0: [621. 362. 573. 778. 525. 346. 470. 412. 156. 638.]
1: [522. 519. 505. 284. 447. 445. 478. 520. 876. 416.]
2: [501. 459. 464. 296. 627. 606. 521. 503. 687. 487.]
3: [571. 497. 641. 486. 587. 605. 687. 455. 161. 509.]
4: [433. 573. 658. 537. 504. 540. 600. 440. 301. 791.]
5: [352. 612. 296. 504. 516. 457. 546. 485. 682. 329.]
6: [657. 520. 660. 415. 447. 552. 577. 488. 540. 448.]
7: [461. 546. 565. 466. 451. 459. 328. 607. 644. 740.]
8: [711. 517. 700. 694. 593. 314. 636. 432. 402. 628.]
9: [563. 496. 324. 616. 490. 341. 341. 548. 638. 384.]
10: [369. 461. 436. 556. 426. 445. 449. 483. 505. 556.]
11: [613. 467. 744. 622. 737. 559. 758. 426. 454. 428.]
12: [456. 439. 394. 588. 428. 335. 446. 463. 569. 450.]
13: [491. 574. 529. 495. 405. 426. 626. 424. 516. 624.]
14: [528. 443. 546. 630. 414. 438. 576. 373. 276. 566.]
15: [573. 338. 496. 346. 573. 644. 446. 568. 506. 345.]
16: [632. 594. 645. 758. 527. 270. 408. 562. 458. 633.]
17: [477. 336. 330. 448. 448. 577. 544. 485. 539. 238.]
18: [268. 602. 376. 658. 502. 547. 367. 605. 435. 530.]
19: [510. 577. 544. 500. 599. 538. 539. 535. 611. 544.]
20: [589. 454. 445. 450. 454. 482. 559. 452. 383. 376.]
21: [473. 317. 407. 663. 484. 447. 582. 361. 185. 584.]
22: [593. 366. 626. 710. 512. 393. 528. 400. 323. 597.]
23: [552. 485. 512. 529. 384. 469. 575. 446. 388. 404.]
24: [409. 432. 647. 686. 483. 399. 480. 506. 278. 875.]
25: [722. 471. 575. 435. 715. 465. 510. 521. 693. 354.]
26: [341. 534. 426. 652. 364. 519. 533. 532. 228. 471.]
27: [678. 322. 693. 579. 528. 516. 802. 273. 294. 345.]
28: [598. 442. 733. 824. 587. 307. 548. 472. 381. 677.]
29: [595. 519. 613. 569. 481. 182. 537. 477. 639. 739.]
30: [476. 619. 385. 612. 356. 524. 568. 460. 348. 314.]
31: [482. 431. 567. 488. 456. 433. 404. 526. 427. 662.]
32: [277. 624. 529. 398. 525. 614. 608. 515. 496. 561.]
33: [466. 562. 393. 543. 312. 629. 448. 515. 261. 445.]
34: [367. 476. 338. 620. 303. 493. 383. 515. 355. 519.]
35: [416. 505. 327. 329. 521. 772. 535. 564. 520. 243.]
36: [756. 505. 428. 488. 542. 466. 362. 537. 535. 391.]
37: [407. 549. 647. 417. 493. 519. 581. 452. 696. 547.]
38: [640. 299. 666. 572. 516. 401. 656. 347. 280. 819.]
39: [658. 621. 398. 659. 544. 390. 116. 763. 619. 478.]
40: [638. 625. 537. 557. 669. 493. 680. 480. 462. 458.]
41: [350. 619. 388. 529. 477. 680. 551. 474. 253. 446.]
42: [393. 542. 539. 403. 451. 553. 481. 505. 610. 518.]
43: [507. 492. 571. 428. 460. 455. 335. 518. 495. 646.]
44: [658. 491. 544. 637. 555. 225. 604. 410. 432. 591.]
45: [437. 520. 517. 329. 669. 626. 569. 559. 652. 535.]
46: [700. 618. 451. 601. 519. 491. 421. 601. 483. 375.]
47: [300. 546. 342. 370. 425. 566. 384. 566. 586. 516.]
48: [377. 581. 620. 456. 461. 515. 560. 473. 683. 529.]
49: [761. 374. 571. 540. 581. 199. 538. 332. 684. 414.]
50: [623. 412. 481. 254. 551. 492. 464. 427. 901. 434.]
51: [449. 546. 648. 309. 560. 593. 598. 468. 484. 777.]
52: [584. 649. 595. 584. 530. 363. 596. 500. 586. 519.]
53: [497. 432. 396. 486. 463. 594. 409. 516. 538. 352.]
54: [506. 558. 537. 206. 502. 659. 570. 468. 513. 598.]
55: [503. 658. 456. 586. 448. 364. 399. 658. 355. 624.]
56: [588. 651. 380. 432. 555. 546. 366. 655. 628. 354.]
57: [594. 449. 564. 346. 488. 534. 449. 581. 589. 457.]
58: [320. 604. 365. 379. 402. 681. 409. 551. 461. 415.]
59: [539. 603. 552. 309. 643. 544. 471. 584. 907. 425.]
60: [693. 514. 450. 630. 479. 328. 423. 446. 577. 449.]
61: [327. 390.  48. 593. 421. 510. 418. 580. 541. 260.]
62: [279. 358. 350. 479. 512. 488. 495. 474. 457. 588.]
63: [388. 457. 445. 451. 441. 685. 622. 394. 323. 442.]
64: [643. 576. 703. 309. 575. 671. 537. 574. 560. 438.]
65: [645. 667. 619. 412. 697. 527. 512. 570. 625. 567.]
66: [511. 431. 392. 328. 395. 677. 279. 622. 472. 341.]
67: [508. 264. 532. 381. 319. 585. 532. 342. 415. 520.]
68: [564. 375. 551. 627. 473. 374. 471. 462. 579. 472.]
69: [567. 423. 450. 487. 441. 159. 426. 429. 640. 554.]
70: [194. 456. 388. 607. 338. 478. 431. 481. 246. 549.]
71: [676. 493. 670. 485. 623. 440. 547. 466. 591. 527.]
72: [364. 523. 407. 179. 526. 574. 549. 512. 828. 522.]
73: [750. 643. 579. 525. 583. 557. 540. 586. 344. 447.]
74: [590. 295. 457. 393. 659. 592. 469. 534. 503. 419.]
75: [494. 589. 598. 520. 469. 531. 493. 557. 350. 678.]
76: [370. 470. 327. 591. 293. 511. 384. 510. 361. 525.]
77: [578. 624. 616. 490. 587. 535. 527. 579. 676. 480.]

[678. 424. 384. 434. 555. 361. 372. 566. 580. 411.] 36 9
[570. 605. 597. 217. 558. 618. 543. 574. 834. 426.] 59 1
[503. 247. 541. 379. 337. 594. 550. 329. 406. 535.] 67 63
[569. 549. 606. 574. 513. 160. 538. 479. 660. 767.] 29 69
[150. 376. 322. 457. 320. 583. 576. 475. 446. 577.] 62 70
[626. 679. 656. 232. 730. 507. 490. 532. 964. 533.] 59 65
[628. 420. 490. 239. 565. 498. 456. 437. 940. 448.] 50 1
[426. 500. 522. 319. 478. 598. 540. 457. 613. 512.] 42 2
[659. 342. 683. 395. 565. 482. 503. 464. 568. 577.] 71 57
[649. 463. 740. 290. 679. 494. 606. 434. 660. 563.] 71 65
[717. 583. 538. 655. 449. 311. 397. 528. 526. 523.] 60 16
[622. 527. 629. 433. 422. 524. 574. 486. 527. 449.] 6 57
[679. 522. 623. 610. 386. 216. 516. 456. 679. 570.] 29 69
[413. 448. 514. 579. 407. 511. 631. 368. 267. 557.] 14 21
[323. 630. 297. 395. 468. 673. 413. 585. 461. 398.] 58 47
[479. 510. 538. 631. 674. 463. 507. 532. 362. 623.] 75 31
[413. 507. 513. 315. 466. 574. 521. 466. 625. 538.] 42 37
[452. 645. 702. 603. 516. 482. 513. 524. 378. 656.] 75 4
[403. 601. 634. 766. 638. 400. 491. 546. 244. 741.] 24 28
[764. 479. 595. 449. 725. 441. 516. 520. 688. 378.] 25 71
[481. 377. 339. 397. 487. 656. 604. 475. 468. 322.] 17 35
[646. 489. 536. 637. 546. 254. 611. 411. 398. 578.] 44 8
[440. 458. 537. 578. 396. 507. 635. 369. 289. 559.] 14 23
[417. 503. 449. 484. 488. 398. 541. 440. 487. 531.] 10 13
[482. 728. 643. 742. 500. 437. 571. 497. 434. 538.] 52 16
[525. 660. 607. 397. 431. 574. 592. 491. 441. 488.] 6 13
[350. 647. 394. 480. 573. 467. 537. 495. 728. 415.] 5 48
[488. 456. 496. 484. 386. 464. 444. 465. 545. 533.] 10 42
[790. 565. 548. 574. 676. 467. 523. 563. 377. 438.] 73 40
[635. 446. 744. 326. 669. 466. 623. 412. 612. 553.] 71 6
[600. 474. 661. 370. 584. 618. 681. 376. 473. 345.] 6 64
[596. 460. 689. 528. 687. 453. 558. 503. 614. 473.] 71 77
[705. 507. 748. 460. 381. 567. 606. 382. 402. 577.] 6 23
[511. 411. 396. 278. 668. 534. 616. 475. 648. 418.] 2 45
[414. 538. 499. 268. 398. 486. 491. 484. 629. 662.] 42 54
[388. 454. 663. 681. 464. 398. 496. 507. 302. 870.] 24 4
[568. 362. 491. 360. 566. 646. 454. 568. 469. 350.] 15 74
[413. 457. 676. 668. 477. 403. 475. 512. 285. 874.] 24 4
[689. 563. 524. 616. 366. 385. 390. 534. 593. 467.] 60 46
[597. 619. 846. 284. 723. 446. 480. 504. 742. 698.] 65 71
[577. 641. 350. 414. 536. 551. 368. 650. 636. 333.] 56 53
[357. 531. 429. 638. 378. 513. 513. 538. 242. 466.] 26 33
[511. 365. 321. 572. 367. 273. 522. 362. 494. 360.] 12 68
[597. 443. 736. 825. 588. 287. 547. 464. 388. 700.] 28 8
[509. 466. 498. 317. 582. 622. 425. 585. 727. 403.] 2 57
[707. 507. 789. 597. 547. 338. 544. 423. 422. 712.] 8 28
[472. 582. 359. 390. 547. 718. 537. 533. 710.  68.] 35 17
[466. 535. 518. 338. 692. 607. 529. 595. 692. 543.] 45 2
[538. 449. 430. 489. 423. 349. 494. 426. 698. 400.] 12 68
[396. 500. 413. 498. 477. 404. 507. 450. 502. 504.] 10 12
[657. 389. 718. 526. 588. 360. 503. 445. 547. 698.] 71 29
[740. 557. 848. 597. 781. 457. 773. 427. 499. 548.] 11 8
[498. 573. 545. 495. 407. 425. 635. 424. 490. 641.] 13 52
[294. 582. 350. 366. 563. 690. 610. 546. 621. 280.] 35 5
[416. 498. 571. 589. 546. 465. 766. 340. 319. 512.] 14 3
[543. 598. 649. 648. 551. 304. 453. 576. 381. 788.] 16 24
[414. 472. 686. 657. 469. 414. 480. 513. 315. 864.] 24 4
[399. 541. 491. 491. 427. 678. 736. 341. 248. 409.] 63 41
[418. 471. 575. 511. 344. 404. 586. 420. 398. 657.] 13 14
[349. 401.  59. 581. 418. 500. 419. 578. 588. 234.] 61 17
[504. 372. 361. 398. 489. 644. 611. 464. 455. 332.] 17 20
[444. 543. 375. 546. 310. 628. 449. 513. 242. 457.] 33 26
[378. 606. 330. 508. 527. 453. 552. 493. 700. 340.] 5 12
[543. 454. 432. 513. 422. 332. 493. 429. 724. 383.] 12 68
[440. 332. 586. 281. 667. 554. 661. 363. 548. 695.] 51 45
[546. 591. 550. 331. 636. 546. 477. 569. 897. 395.] 59 1
[671. 313. 699. 566. 534. 400. 656. 350. 263. 817.] 38 22
[485. 596. 614. 503. 504. 532. 477. 559. 366. 708.] 75 4
[448. 538. 519. 346. 676. 613. 546. 583. 665. 555.] 45 2
[385. 508. 351. 683. 397. 544. 549. 523. 145. 341.] 26 30
[296. 527. 324. 397. 420. 572. 388. 566. 553. 489.] 47 58
[403. 535. 488. 265. 394. 479. 500. 481. 636. 647.] 42 37
[593. 669. 644. 514. 689. 458. 446. 595. 527. 679.] 65 19
[539. 559. 563. 225. 524. 645. 555. 487. 492. 654.] 54 51
[514. 434. 527. 635. 420. 456. 546. 384. 301. 540.] 14 22
[708. 576. 549. 589. 387. 391. 403. 536. 601. 479.] 60 46
[141. 388. 271. 701. 406. 468. 400. 517. 331. 566.] 70 34
[574. 632. 597. 596. 520. 365. 628. 485. 574. 526.] 52 13
[542. 611. 675. 467. 501. 627. 612. 466. 454. 475.] 6 64
[582. 300. 319. 492. 443. 440. 459. 416. 633. 256.] 17 53
[519. 652. 623. 394. 441. 584. 617. 480. 440. 502.] 6 13
[700. 581. 543. 616. 387. 391. 403. 539. 584. 457.] 60 46
[756. 637. 591. 544. 574. 543. 520. 580. 335. 463.] 73 46
[635. 698. 642. 221. 729. 518. 498. 519. 991. 511.] 59 50
[567. 573. 545. 334. 647. 525. 466. 556. 909. 378.] 59 1
[461. 487. 640. 460. 599. 499. 433. 556. 618. 828.] 7 43
[739. 544. 516. 314. 644. 496. 472. 528. 639. 441.] 25 57
[248. 446. 340. 404. 449. 578. 493. 485. 604. 499.] 47 62
[532. 487. 583. 796. 574. 366. 533. 525. 130. 696.] 0 22
[356. 515. 414. 150. 543. 601. 537. 522. 828. 517.] 72 2
[343. 397.  53. 590. 416. 482. 410. 569. 574. 251.] 61 17
[580. 566. 654. 610. 642. 516. 617. 503. 225. 580.] 3 75
[483. 702. 474. 679. 600. 469. 428. 654. 405. 539.] 55 18
[534. 457. 580. 555. 440. 469. 452. 511. 481. 571.] 31 43
[616. 295. 489. 356. 674. 585. 446. 548. 527. 425.] 74 15
[327. 578. 372. 349. 395. 675. 401. 542. 479. 412.] 58 47
[772. 627. 613. 520. 576. 550. 526. 581. 309. 479.] 73 40
[433. 619. 671. 562. 496. 503. 526. 515. 411. 615.] 75 4
[457. 716. 491. 681. 591. 474. 442. 646. 394. 535.] 55 18
[552. 443. 262. 684. 470. 572. 338. 596. 407. 269.] 53 46
[429. 506. 331. 321. 506. 763. 534. 558. 512. 246.] 35 58
[368. 461. 440. 537. 430. 447. 456. 478. 520. 555.] 10 12
[214. 546. 160. 540. 411. 619. 383. 556. 610. 318.] 61 47
[558. 343. 553. 510. 532. 382. 455. 475. 562. 553.] 68 31
[578. 509. 595. 548. 464. 196. 547. 468. 626. 728.] 29 69
[414. 571. 520. 447. 420. 496. 344. 613. 639. 710.] 7 43
[364. 613. 383. 540. 460. 700. 488. 557. 240. 469.] 41 33
[570. 435. 450. 471. 441. 174. 414. 441. 640. 575.] 69 12
[403. 547. 573. 708. 491. 356. 549. 501. 359. 713.] 24 75
[575. 361. 629. 693. 525. 385. 540. 402. 363. 609.] 22 14
[405. 500. 419. 493. 485. 397. 518. 457. 511. 516.] 10 12
[593. 339. 504. 361. 573. 638. 444. 565. 467. 356.] 15 74
[588. 352. 613. 689. 499. 371. 521. 401. 357. 595.] 22 14
[686. 606. 442. 583. 521. 496. 411. 606. 487. 384.] 46 36
[259. 495. 402. 426. 427. 523. 306. 643. 509. 689.] 47 7
[664. 382. 549. 299. 539. 462. 398. 569. 545. 615.] 57 43
[475. 447. 493. 504. 389. 466. 447. 454. 522. 540.] 10 31
[599. 433. 587. 342. 499. 543. 468. 574. 573. 472.] 57 6
[494. 453. 564. 573. 417. 520. 513. 517. 365. 428.] 23 20
[586. 603. 423. 496. 462. 535. 424. 542. 627. 359.] 56 53
